Here are some numbered points:
[-0.77 -0.25  0.64  0.03 -0.13  1.54  0.13 -0.15 -1.16 -1.47 -0.07  0.39
  0.74  0.45 -0.85 -0.86  1.81  0.45 -0.14 -0.42 -0.18  1.01  0.77 -0.65] 0
[-1.77 -0.95 -0.15  0.3  -0.05  0.04  0.35  1.72 -0.1   0.28  0.41  1.3
  0.02  0.44 -0.34  0.19  3.15  0.73 -0.93 -1.67 -0.26  0.55  0.17 -2.07] 1
[ 0.76  1.64 -0.02 -1.45 -0.16 -0.9  -0.02 -1.5   0.79 -0.03 -0.67 -1.37
 -0.53  0.36  0.18 -0.78  0.41  0.74 -1.27 -0.51 -1.78  1.56 -0.91  0.48] 2
[ 1.03  0.02  0.09 -0.94 -0.3  -0.57  0.84 -0.81  0.66  0.34  0.34 -0.45
 -0.6  -0.79  0.25  0.4  -1.59 -0.1   0.41  0.64 -0.63  0.53 -0.06  0.83] 3
[-0.29 -1.01  0.19  0.99  0.15 -0.31  0.22  1.46 -0.98 -0.25 -0.24  1.3
  0.86  0.42  0.8   0.87  0.5  -0.26 -1.02  0.21  1.23 -0.21  0.05 -0.27] 4
[-0.94 -0.27 -1.12  0.09 -1.05  0.64  0.94  0.63 -0.41  0.46  0.67  0.86
 -0.31  0.57  0.02  0.22  1.59  0.18 -0.76 -0.44 -0.07  0.38  0.63 -1.23] 5
[-0.09 -0.14  1.59  2.2   0.44  0.22 -1.72  0.69 -2.2  -3.19 -1.43  0.92
  2.08 -0.36  0.49 -1.   -0.48 -1.71 -0.7   0.6   1.21  0.15 -0.26  0.53] 6
[-1.38 -0.61 -0.27 -0.33 -0.08  0.01  0.06  1.56  0.01  0.97  0.51  1.59
 -0.15  0.39 -0.21  0.25  2.92  0.89 -0.55 -1.77 -0.57  1.12  0.11 -1.57] 7
[ 0.58  1.66 -0.29 -1.95  0.2  -0.72  0.11 -2.19  1.79  0.89  0.52 -2.02
 -0.82 -0.08 -0.2  -0.34 -0.09  1.08 -0.66 -0.73 -1.27  0.85 -0.6   0.37] 8
[ 1.57  0.65  0.37 -0.93 -0.49  0.05  0.41 -1.38  1.04  0.52 -0.21 -0.73
 -0.24 -0.44  0.07 -0.01 -1.61  0.66  0.44  0.46  0.01 -0.05 -0.37  0.1 ] 9
[ 0.2  -0.2  -0.14 -1.37 -1.22  1.96  1.51 -0.19  0.5   0.41  0.13 -0.18
 -1.   -0.56 -1.24 -0.5  -1.11  0.04  1.89  0.79  0.32 -0.78  0.36 -0.17] 10
[ 0.15 -1.    0.56  1.26  0.91 -1.28 -0.18 -0.68 -0.39 -0.48 -1.6   0.31
  1.98  1.19  1.9   0.12  1.91  0.1  -3.06 -1.54  0.25  0.72 -1.    0.05] 11
[-1.34  1.5  -1.86 -1.98 -1.59  2.83  1.03 -0.71  0.37  0.95  1.94 -0.81
 -1.75 -0.25 -2.08 -0.93  0.45  0.44  1.46 -0.44 -1.26  1.21  1.4   0.07] 12
[ 0.05 -1.03 -1.29 -0.16 -0.85  0.8   0.85  0.6   0.43  0.6   0.24  0.94
 -1.   -0.22  0.35  1.05 -0.16 -0.42  0.43 -0.02  0.42 -0.2   0.67 -0.84] 13
[-0.55  0.81 -1.1   0.68  0.65  0.13 -0.09 -0.1   0.38  0.68 -0.07 -1.
  0.37  0.94  0.19  0.08  0.97 -0.01 -0.91 -0.76 -0.06 -0.01 -0.16  0.27] 14
[-1.13  1.02 -1.76 -2.33 -1.62  2.16  0.87 -0.13  0.59  1.25  1.98 -0.84
 -1.57 -0.67 -2.08 -0.94  0.88  0.31  1.96 -0.11 -1.57  0.69  0.99 -0.63] 15
Which two points above are nearest to each new point? Their numbers follow each, nearest first.
[-0.41 -1.61  1.64  2.65  1.29 -1.43 -0.82  1.69 -1.46 -0.68 -1.32  1.66
  2.3   0.4   1.95  0.92  0.59 -0.51 -1.7  -0.5   1.17 -0.73 -0.44 -0.05] 4 11
[-0.84  0.51 -0.82  0.03 -0.54  2.1   0.01 -0.12 -0.49 -0.54  0.56 -0.14
 -0.54 -0.36 -1.2  -0.65  1.14 -0.45  0.81 -0.22 -0.17  0.17  0.39  0.15] 0 5
[-1.08  0.05  0.29  1.42  0.36  1.35 -1.02  1.25 -1.35 -1.11 -0.21 -0.13
  1.42 -0.55 -1.13 -0.96  0.27 -1.11  1.26  0.37  0.76 -0.29  0.97  0.21] 0 6
[ 1.08  1.44 -0.31 -1.28 -0.29 -1.18  0.19 -1.98  1.66  1.11  0.26 -2.06
 -1.17  0.4   0.02 -0.25 -0.24  1.13 -0.29 -0.58 -1.3   0.59 -0.72  0.55] 8 2
[-0.97 -0.42 -0.15 -0.65 -1.11 -0.31  1.27  0.61 -0.26  0.29  0.46  1.16
 -0.78  0.    0.44  0.72  0.44  0.54 -0.28 -0.24  0.47  0.64  0.39 -0.51] 5 13
[ 0.64 -0.33 -1.06 -2.   -1.3   0.5   2.06 -0.85  1.44  1.56  0.71 -0.26
 -1.85 -0.39  0.01  0.47 -0.92  0.79  0.57  0.21 -0.65  0.27 -0.38 -0.38] 3 9
[ 0.59 -1.26  1.06  1.43  0.78 -3.74 -0.48 -0.21 -0.81 -0.2  -1.11  1.33
  0.2   0.56  2.06  1.55 -1.73 -0.34 -1.47  1.61  1.75 -1.49 -0.04  0.38] 4 11
[ 0.58 -1.53  1.37  0.21  2.03 -4.36 -0.45  0.09 -0.68 -0.07 -2.36  1.44
 -0.67  0.33  1.95  1.49 -1.76  0.62 -1.2   1.44 -0.07 -1.28 -0.56  0.81] 4 3
[ 1.07  0.25  1.04 -0.54  0.13 -1.08  0.03 -0.78  0.72  0.37 -0.65 -0.71
  0.04 -0.26  0.35  0.76 -1.41  0.47  0.31  0.37 -0.04 -0.87 -0.63  0.53] 9 3
[-0.1  -0.47 -0.57  0.08 -0.38  0.31  0.9   1.12  0.3   0.48 -0.08  0.9
  0.01 -0.2   0.69  0.22  0.74  0.22 -0.59 -0.59 -0.25  0.38 -0.19 -0.51] 5 13
[ 0.23  0.11 -1.97 -2.48 -1.23  0.46  2.27 -0.74  1.25  1.74  0.88 -0.32
 -2.06  0.28 -0.3   0.93  0.28  1.35  0.54 -0.18 -0.36  0.14  0.37 -0.74] 13 10
[-0.4  -1.23 -0.45  0.08  0.23 -1.18  0.35  0.63 -0.92  0.49 -0.29  1.47
 -1.14 -0.03 -0.13  0.94 -1.23 -0.38  0.29  1.13  0.73 -1.13  0.56 -0.49] 13 4
[ 0.18  0.09 -0.56 -0.44 -0.23 -0.43  1.29 -0.29  1.05 -0.29  0.04 -0.68
  0.52  0.77  1.24  0.56  0.87  0.94 -1.49 -0.75 -0.82  1.11 -0.95 -0.43] 14 2
[ 0.79  0.31 -1.15 -1.94 -0.54  0.91  1.41 -1.07  1.76  1.    0.62 -1.17
 -0.58 -0.14 -0.02 -0.35  0.31  1.18 -0.53 -1.31 -1.46  1.27 -1.01  0.03] 8 2
